Rotation paths and how fast each direction turns (deg/step)
Each turn is a multiple of 5 degrees from 10 to 175, or 0.
Each row of a path follows its step; steps can be skipped.
Path 1:
step 0: [ 0.15 -2.21  0.94  0.23 -0.93 -1.65  1.78  1.11  1.15  2.49 -1.67  2.81
 -1.90 -0.21  2.88 -0.54 -0.72  0.41  1.06  0.55 -1.27 -0.84  1.14 -0.29
 -0.88  2.18 -0.89  0.99  0.98  0.82  0.17  0.01  1.48 -1.13 -3.53]
step 1: [ 1.28 -1.27  2.33  0.72 -0.82  2.18  1.87 -1.40 -3.32  0.09  1.18  2.89
  0.11 -0.99  0.76  0.92  0.16  0.97 -0.14  0.36  1.13 -1.57  1.42  1.91
 -0.02  3.12 -1.21 -0.24 -0.28  0.74  1.11 -0.19 -0.53  2.29  0.16]
step 2: [-0.52 -1.73 -1.55  1.19  0.35 -1.45  0.06 -2.01 -0.95  0.68 -1.53  3.02
 -2.75 -3.30  0.49  0.34 -0.65 -0.39 -0.55  1.55 -0.35  0.85 -0.20  0.11
  1.00  0.62 -2.51 -3.23  0.00  0.58 -0.91 -1.65 -1.19 -1.22  0.33]
step 3: [-0.84 -1.62  2.40  0.31  0.78 -1.04  2.05 -0.93 -0.25  0.55  1.39  2.77
 -1.28  0.36  2.50 -1.17 -0.05  0.41  1.63  0.38  0.01  1.17  2.88 -2.69
  0.44  1.28 -2.12  1.87 -0.88 -0.06  0.19 -0.50  1.80 -1.59 -2.02]
step 4: [ 0.41 -0.01  2.58  2.57 -1.80  0.69  0.43 -2.23 -1.10 -0.27  0.51  1.88
  1.85 -1.61  0.42 -0.29  0.09 -0.16  0.36  0.33 -1.49 -1.80  0.11 -0.81
  0.01  3.09 -1.86 -0.29 -2.20  0.46 -0.14 -2.49 -2.58  2.09  0.36]
step 5: [-1.99 -1.84  0.10  1.24  0.61  1.99  0.81 -0.30  0.92 -0.02 -1.63  2.11
 -2.61 -2.31  0.11 -0.33  0.15 -0.86 -1.80  2.66 -1.04  1.88 -0.59 -2.61
  0.30  0.04 -2.66 -2.18  0.09  0.29  0.75  0.51 -1.67  0.22 -1.77]
step 6: [-0.48  2.02 -0.09  0.14 -0.48  0.35  2.10  0.16 -0.15  0.50  1.80  3.47
  0.47 -1.99  1.04 -1.55  0.84  1.26  0.93  1.34 -0.31  2.65  3.31 -2.44
 -0.83  2.14 -0.58  1.58 -1.50  0.33 -0.78  0.37  1.02  0.95 -0.98]
step 7: [ 0.15 -1.24  1.40  1.85 -1.00 -0.30 -2.67 -0.55  1.19 -0.42 -0.26  2.55
  0.95 -4.05  1.99 -0.67 -0.59  0.12  0.84  1.54 -0.30 -2.09 -1.46 -0.86
 -0.09  1.15  0.57  0.02 -2.85  0.52  0.54 -0.72 -0.91  2.51 -0.54]
step 8: [-1.10 -1.55 -0.16  1.04 -0.16  1.56  2.51  1.41  0.82  0.47  0.00  1.94
 -1.13 -0.55  1.91 -0.54 -0.89 -1.30 -0.75  0.94  1.66  1.71  0.43 -2.30
  1.75  0.59  0.66 -3.35 -0.21  1.96  1.28  0.50 -1.15  1.68 -3.28]
step 9: [ 1.11  0.99  0.69  0.54 -0.84  0.34  1.00  0.31  0.49  0.30 -1.73  3.37
  0.70 -1.68  0.47 -1.45 -0.32  2.20 -0.40  0.63 -0.37  1.15  2.92  0.10
 -1.76  3.79  1.71 -1.31 -0.71  0.03 -1.62 -0.82  2.13 -0.15 -1.17]
step 10: [ 0.38 -2.43  0.82  2.80  0.64  1.07 -1.21 -0.26 -0.34 -0.44  1.62  2.44
 -1.43 -2.61  1.50 -0.25 -2.68  1.06  1.67  1.23 -0.09 -1.94 -1.04  1.03
  0.51  1.71  0.43 -1.19 -1.93 -0.96  0.41  2.62 -0.21  0.08 -1.40]
Directions:
[ 0.07 -0.03 -0.98 -0.35  0.32  0.34 -0.26 -0.22 -0.70 -0.09  0.44  0.40
 -0.65 -1.15 -0.66  0.57  0.38  0.45  0.08  0.44 -0.44  0.33  0.38  0.68
 -0.27 -0.04 -0.20  0.50  0.24 -0.21 -0.36  1.35  0.05  0.33  0.26]
85
[ 0.51  0.31 -0.26 -0.23 -0.09 -0.83 -0.54  0.10  0.25  0.49 -0.98  0.07
  0.16 -0.92 -0.36  0.46  0.82 -0.05  0.25 -0.36 -1.12 -0.32  0.07 -0.20
  0.05  0.32  0.51 -0.33  0.56 -0.24 -0.64 -1.00 -0.38 -0.14 -0.47]
155
[ 0.70 -0.27  0.61 -0.04  0.16  0.25  0.25 -0.63  0.42  0.34  0.26  0.02
 -0.10 -0.31  0.23  0.25  0.40  1.10  0.40 -0.59  0.30 -0.36 -0.94 -0.11
 -0.08  0.37  0.68  0.31 -0.29 -0.41  0.71  0.31 -1.29  0.10  0.76]
120
[-0.26 -0.76  0.45 -0.06 -0.75 -0.11  0.12 -0.29 -0.43 -0.14  0.52 -0.94
  0.14 -0.37  0.73  0.11 -0.37 -0.98  0.39  0.05 -0.33 -0.17 -0.03  0.06
 -0.81  0.10  0.26 -0.19  1.03 -0.45 -0.09  0.09 -0.28  1.31 -0.01]
110
[ 0.15 -0.39 -0.64 -0.09  0.43  0.00  0.52 -0.03 -0.73  0.37 -0.70 -0.16
  0.36  0.08  0.61 -0.27 -0.17 -0.19  0.17 -0.79 -0.52  1.21 -0.18 -0.26
  0.58 -0.06  0.06  0.70  0.18 -0.38  1.07  0.43 -0.07 -0.12 -1.07]
135
[ 0.69  0.10  0.73 -0.08 -0.81  0.11 -0.24 -0.65  0.33  0.17 -0.02  0.41
  0.89  0.46  0.10  0.24  0.16  0.41 -0.01  0.28  0.27  0.60  1.05 -0.44
  0.53  0.08  0.20  0.64  1.34  0.45 -0.32  0.58  0.24 -0.25  0.18]
130
Path 2:
step 0: [-0.70 -0.31  2.12 -0.14 -1.49 -1.71  0.77  3.50 -0.28  1.15  0.31 -0.14
  0.51 -0.15  1.84  0.31  0.44 -0.32 -1.99 -1.70  0.83 -0.28 -0.31 -0.04
 -2.41  1.70  0.11  0.91 -3.12  1.14 -0.91 -2.63  0.52 -1.56 -0.94]
step 1: [-0.34  0.67 -0.41 -0.86  0.40  1.40  1.24  0.23 -0.13  0.34  0.92 -0.77
 -2.22  2.91  0.86  1.29  0.03 -0.78 -0.16  2.07  1.58 -0.58  0.53 -0.59
  0.61 -0.94 -1.04 -1.01 -2.89  1.33 -1.94  2.10  3.29 -1.25 -1.82]
step 2: [-1.74 -1.05  0.19  1.07  2.46 -1.05  1.82  2.48  0.63 -1.88  1.03 -0.49
 -0.36  1.34 -0.09  0.18 -2.61 -1.40  0.66  0.29 -1.42  1.41  0.28 -1.15
  1.90 -0.24 -1.67 -0.07  1.03  0.82  1.61  1.64 -1.18  2.23 -2.16]
step 3: [-2.39  0.46  0.64  0.71 -1.25 -1.43  2.26 -0.95 -1.56 -1.53  0.85 -3.16
  1.20  0.10  1.46 -1.91  0.46 -1.96  2.30 -1.94  0.85 -0.04 -0.91  1.03
  0.18 -1.59  1.94  0.59  0.49  1.30  0.51 -2.14 -0.51  0.57  0.39]
step 4: [ 0.49  1.66  0.12 -0.47  1.18  0.94 -0.71 -0.68 -1.89 -1.73  1.84 -2.20
 -0.28 -1.07  0.95  2.83  0.05  2.65  1.88  0.59  0.10 -0.18  0.73  0.60
 -0.26  0.47  0.09  1.30  0.52  0.55  0.62 -1.34  0.67 -4.29 -1.18]
step 5: [-1.55 -1.85  1.95  0.82 -1.15 -1.63 -0.89  2.55 -0.76 -0.65  1.66  2.08
 -1.25 -1.04 -1.18  1.60  0.61  0.22  1.03  1.82 -1.19 -2.03  1.54  1.12
  0.68 -1.24 -3.41 -0.74 -0.97 -0.24 -0.39 -1.17 -0.79 -1.31  0.93]
step 6: [ 1.44  0.74  0.07  1.90 -2.54  0.39  3.49  2.04 -2.43  0.36 -1.93  0.62
 -0.67  0.43 -0.17 -1.76  1.61 -1.01 -0.23  1.25  1.26  0.01  2.31  1.86
 -0.22  0.14 -0.30  0.46 -1.44  1.79  0.54  1.31 -1.49  0.13 -1.51]
step 7: [-0.90  0.82  1.27 -2.36  1.97 -0.05  1.70  2.68 -0.71 -0.58  0.16 -1.02
 -0.94  1.71  0.60  1.19  0.82  0.58 -3.55 -0.52 -1.12  2.44 -0.93  1.10
 -0.10 -1.65  2.04  2.35 -0.67  0.30 -0.29  0.93  0.18 -1.00 -0.72]
step 8: [-0.08  0.51  2.27  0.15  0.78 -0.20  1.39 -1.13  1.56 -0.39  3.09  0.03
 -2.13  1.82 -1.64  0.51  1.28 -0.26  1.89 -1.46  0.00  1.62 -1.37 -2.21
  1.33 -2.59 -0.86 -2.11 -0.49  1.82 -0.66 -0.07  0.04 -0.69  0.11]
step 9: [ 1.52 -0.98  0.21  0.92 -1.19 -0.54 -0.08  1.07 -0.15 -2.46  0.25 -0.81
  2.03  2.24 -1.18  1.25 -2.33 -0.75  2.93 -0.16  1.51  1.48  1.58  0.49
 -0.53  0.06  0.77 -0.93  2.75  0.89 -0.66 -0.56 -2.39 -0.60 -1.67]
step 10: [-0.70 -0.88  2.82  0.06  1.00 -0.01 -0.19 -0.81 -2.02 -1.45  0.13 -1.43
  1.45  0.07 -1.64 -1.29 -0.08 -1.36  0.21  1.65 -1.83 -2.97  0.29  3.44
 -0.92 -1.24  2.15  0.90  0.91 -0.07  0.44 -0.54  0.85 -2.24  0.53]
Directions:
[ 0.11  0.67  0.26 -0.16 -0.15 -0.25 -0.84 -0.46 -0.09 -0.35  0.56  0.46
 -0.12 -0.22  0.85  0.70  0.63  0.80 -0.36 -0.58 -0.34  0.55 -0.41 -0.46
 -0.58 -0.31  0.23 -0.39 -0.38  0.67 -0.14 -0.35  1.25 -0.27 -0.24]
100
[-0.40 -0.24 -0.50  0.06  0.07  0.35  1.22 -0.34 -0.27 -0.24  0.54  0.48
  0.14 -0.69 -0.34  0.32  0.08  0.13  0.39 -0.04 -0.27  0.90 -0.69  0.01
 -0.24 -0.29  0.43  1.27 -0.28 -0.17  0.17  0.52  0.37  1.09  0.32]
80
[ 0.40  0.69  0.02 -0.92 -0.69  0.02 -0.03  0.12 -0.50  0.15 -0.28  0.60
 -0.11 -0.21 -0.33 -0.46 -0.07  0.10 -0.07  0.03 -0.78  0.09 -0.39  1.00
  0.08  0.71 -1.18  0.36 -1.04 -0.35 -0.67 -0.23 -0.11 -0.01 -0.52]
60
[-0.16  0.71  0.19  0.21  0.00 -0.64  0.03 -1.30 -0.73 -0.40  0.54  0.08
  0.16 -0.29  0.13  0.35 -0.54 -0.08 -0.59  0.90  0.07 -0.09  0.70  0.26
  0.38  0.65 -0.30  0.32  0.70  0.27  0.03 -0.80 -0.17  0.30  0.89]
55
[ 0.88 -0.62  0.30  0.06 -0.50 -0.12  0.69  0.80 -0.81  0.50 -0.23 -0.14
 -1.01 -0.39  0.29  0.72  0.47  0.30 -0.45  0.14 -0.39 -0.67  0.46 -0.36
 -0.41  0.67  0.24 -0.26 -0.15 -0.35  0.03  0.22  0.35  0.26  0.94]
60
[-0.63 -0.63  1.11  0.33 -0.03 -0.57  0.33 -0.15  0.09  0.78  0.77  0.33
 -0.36 -0.69 -0.10 -1.56 -0.27 -0.23 -0.23 -0.60  0.06 -0.09 -0.15 -0.21
 -0.51 -0.33 -0.56 -0.03  0.23  0.00 -0.39 -0.21  0.42 -0.27  0.36]
140
